[538 731 191 790 219]: 191

[[13 57 69 56 96 82]
 [57 43 61 59 59 75]]: 69

[[241 884 859 865 860 810]
 [702 742 676 686 693 746]
 [469 814 777 695 659 699]]: 859

[243 128  36 186 209]: 36

[[7842 9759 4116 7224]
 [6656 5927 9829 4136]
 [4222 2349 4362 2009]]: 4116

[2873 7105 4958 8754 4758]: 4958
---
[[ 29.7 -42.7   3.0  51.8  51.4  18.9   3.5  15.8  51.3 -22.7  19.0   3.0
    4.9 -27.6  23.5 -12.1]
 [ 23.9 -46.2  34.6  32.2   8.2  16.5 -12.5  36.1  45.7 -28.8  14.4 -16.9
    1.0 -25.1  37.4 -33.6]
 [ 18.6  -8.2  28.9  17.2   9.3  34.1  49.9 -13.9  -9.7 -19.0  -1.2   7.4
   27.0 -25.4  32.0 -19.3]
 [-27.0 -24.1  25.8  29.5   0.4  73.7  51.3 -18.9   5.1  12.4   6.7  25.5
   -8.3 -37.2  19.0  -6.9]
 [ 27.8   1.5  43.3  25.1  13.3  -1.6  24.9 -58.0 -22.0  -3.3 -15.0 -18.4
   -0.6  -9.0  -5.2  25.9]
 [  8.4 -16.2 -27.6  17.4  11.7 -20.3 -19.4   1.1  33.9  28.3  14.6   4.5
   19.1 -20.8   2.5  -1.3]
 [ 14.6  28.4   5.0 -31.8 -50.5  23.7  42.4 -53.6   4.2  -8.9   5.7 -30.2
   -5.5  23.7 -30.4  74.4]
 [ 28.2   4.8  36.0 -15.5 -45.9  24.7  24.3 -40.2  33.9 -38.3  23.0 -56.3
  -22.3  -7.5  15.0  51.9]] result: -42.7

[[-34.5  30.7  43.2  15.9  10.7  16.2  19.7  11.3  -8.4 -19.4  -2.9]
 [  2.6  10.6 -40.3   0.9  17.2 -24.6 -24.2 -16.1  16.1  19.7  16.3]
 [-33.5  41.4  19.3  21.6  16.3  35.6 -25.0  16.6   5.9 -10.0 -12.7]
 [-31.0  45.7  15.7  21.5  14.8  33.8 -24.2  18.0   6.2 -11.2 -10.0]
 [-32.9  44.4  18.5  22.1  18.0  34.0 -28.2  14.3   5.8 -12.1 -11.4]
 [-35.7  44.0  16.8  18.7  14.7  32.5 -24.3  13.8   5.3 -11.0 -11.0]
 [-15.7  20.9  20.5  27.4  23.7  15.4  25.5  10.2   7.7 -22.4   5.2]
 [ -4.5   4.4 -43.9 -12.3  19.1 -65.5 -50.1 -30.5   1.9  14.2  -1.0]
 [-33.2  32.0  45.3  18.3  10.9  16.4  21.8  12.6  -8.5 -16.8  -2.0]
 [-27.2  14.4  16.9  16.9   9.7  30.3 -36.9   9.1   7.6 -20.1  -5.3]
 [-36.3  33.8  42.6  14.8  14.2  21.1  16.1  11.9  -8.5 -19.9  -6.5]
 [-29.8  13.6  17.2  15.0   8.8  31.9 -32.9  10.3   6.4 -18.4  -6.3]] result: 30.7

[[ 29.5  -4.2   6.2  14.9  58.0 -13.2 -68.4]
 [ 22.1  -8.7 -65.3  26.6  14.1  58.1   2.2]
 [-11.6  27.7  52.8 -20.4 -46.1  -1.3  55.8]
 [ 28.4 -12.0 -59.1  29.8  34.9  34.4 -28.9]
 [ 27.4   4.6  31.1   9.5  48.8 -25.1 -62.7]
 [ 21.1 -13.1   0.0  11.7  58.0 -21.1 -68.4]
 [ 45.3  23.3  43.5  18.1  46.5  -1.3 -48.6]
 [ 29.5 -13.1 -24.9  23.4  55.7   6.6 -62.7]
 [ 31.6 -13.1 -46.6  29.8  44.1  38.3 -37.3]] result: -4.2

[[ 12.5  29.8 -33.7  18.5 -15.8 -32.4 -12.8  21.7  11.9 -13.6]
 [ 13.3 -28.0  18.6 -10.3   6.1  20.0 -47.5   7.7 -12.7   6.7]
 [ 10.6  20.6 -16.4  15.0 -21.2  -0.7 -11.9  -8.0  -4.0  -9.3]
 [-25.6  -3.9  -9.0  -8.5  -1.2  12.9 -36.7  34.1  -0.9  18.0]
 [ 11.4 -12.5 -34.1  20.4   5.7  12.9  28.3 -39.0  22.3   4.4]
 [-46.6  -8.0 -11.5  28.2 -33.1 -20.2   9.3  16.3  44.3 -12.8]
 [-17.9 -71.3  -3.4   1.3  14.8  -3.7  59.8  -2.5  24.7   6.8]
 [-15.2 -34.0   8.3 -34.6 -20.0   5.9  -2.6  38.0  21.7  66.2]
 [ -3.5  33.4 -12.6  32.8 -25.6 -45.8  55.0  21.4  35.0   9.5]
 [ 53.0 -37.2  -5.1  14.0 -21.9 -19.7 -10.5  20.7  37.1 -30.4]
 [-12.2  -2.9 -16.1   9.4 -26.5   1.8   9.9  -7.4  13.9  -4.8]
 [-55.4 -24.1 -14.0   5.9 -21.8 -32.8  26.8  57.6  19.9   5.7]] result: 29.8

[[ 48.2   0.1   4.6  -2.6   4.2  -9.6   2.9  -5.2]
 [-40.2  -0.8   7.7   3.2 -14.9  -0.4  -0.4  12.7]
 [  7.6   1.5 -75.7  -1.4   8.2 -34.6 -11.1  -8.6]
 [-28.5  -0.5   6.5   1.5   1.2 -10.5  -0.8   4.5]
 [ -7.4  -3.4  29.7  -1.3  -7.8  -8.0  43.7 -10.6]] result: 0.1
---
[[ 17.1 -46.4  55.6  -6.5 -15.9  14.3]
 [ 32.0 -18.9  -2.8 -26.1  51.9 -59.3]] -> -46.4

[[  4.8  66.5  48.4 -25.4 -32.0]
 [ 51.9  59.8  16.0 -72.9  31.7]] -> 66.5

[[ 76.5  38.7   9.8  42.8]
 [ 53.8 -49.4  23.6  47.2]] -> 38.7

[[-42.2  10.0 -31.2 -60.2  30.5  24.0]
 [-11.5   5.0   7.7  -7.9  21.8  20.9]] -> 10.0

[[ 70.7 -41.9  16.0  -7.0 -14.1]
 [-40.9  15.6  -7.8 -15.9  34.2]] -> -41.9

[[-39.0  -1.8  -8.3   4.0 -15.0  28.7   4.5]
 [-51.9   0.2  -2.5   2.3   9.8 -55.8   6.7]] -> -1.8
---
 24  115  219  178  135 | 135, 24

4154  5595  3245  9989 | 9989, 4154

5087  3030  3900  3817  4675  8891 | 8891, 5087

-436   427   198    18   150  -475
-544   617  -186  -488    13  -373
| -475, -544

-43  -50   20   40   39 | 39, -43

1  3  5  7 | 7, 1

6  7  1  8 | 8, 6
---
[[24 28 42 59]
 [58 53 76  2]
 [37 34 30  2]] → 30

[[38 90 71 24 63]
 [32 76 49 38 91]
 [60 66 60 58 74]] → 58

[[ 81 145 150  50 102 130]
 [127 174 205 139 145  66]
 [122  82  79 156 108 151]] → 108

[[104  82 131  63]
 [ 66 212  48  77]
 [104  82 110  77]] → 110

[[862 168  74 359 477 589]
 [793 369  58 695 512 280]
 [770 401  22 735 502 199]] → 502

[[-940 -969  762  627  228]
 [ 576  296  750  696 -505]
 [-928 -415 -848 -436   58]] → -436
---
[[-66.0 -28.8 -35.6 -40.8  45.8 -46.1 -12.3]
 [-48.7  17.1  -1.0   2.7 -57.0   8.0  64.1]]: -1.0

[[  6.5  -0.7  -6.9 -17.6  14.1  48.1 -35.2]
 [-16.7 -33.6 -21.3  42.2 -55.9 -37.2 -38.4]]: -21.3

[[-30.1 -56.7 -19.9  40.1 -21.1  13.7  11.2]
 [ 33.3  54.6  19.0   7.7  -0.9   3.1  22.8]]: 19.0

[[ 21.4 -40.2  25.9 -43.6 -23.1  -4.9 -29.6]
 [ 22.4  58.0   9.8  -6.3 -24.4  69.7  57.7]]: 9.8

[[ 14.6 -58.1 -46.0  22.8  58.2  -3.1  -4.0]
 [-22.3 -36.0 -27.8  10.7  42.6  -1.3  33.1]]: -27.8

[[ 24.8 -34.8 -31.5 -53.4 -68.4  49.3 -22.4]
 [ 11.8  50.4  34.2  49.7  66.3 -57.0   3.1]]: 34.2

[[ -4.8 -50.0  -0.3 -19.8 -19.1  53.7 -71.6]
 [-21.2 -53.7 -36.5  -1.7  47.0  66.3  -6.7]]: -36.5
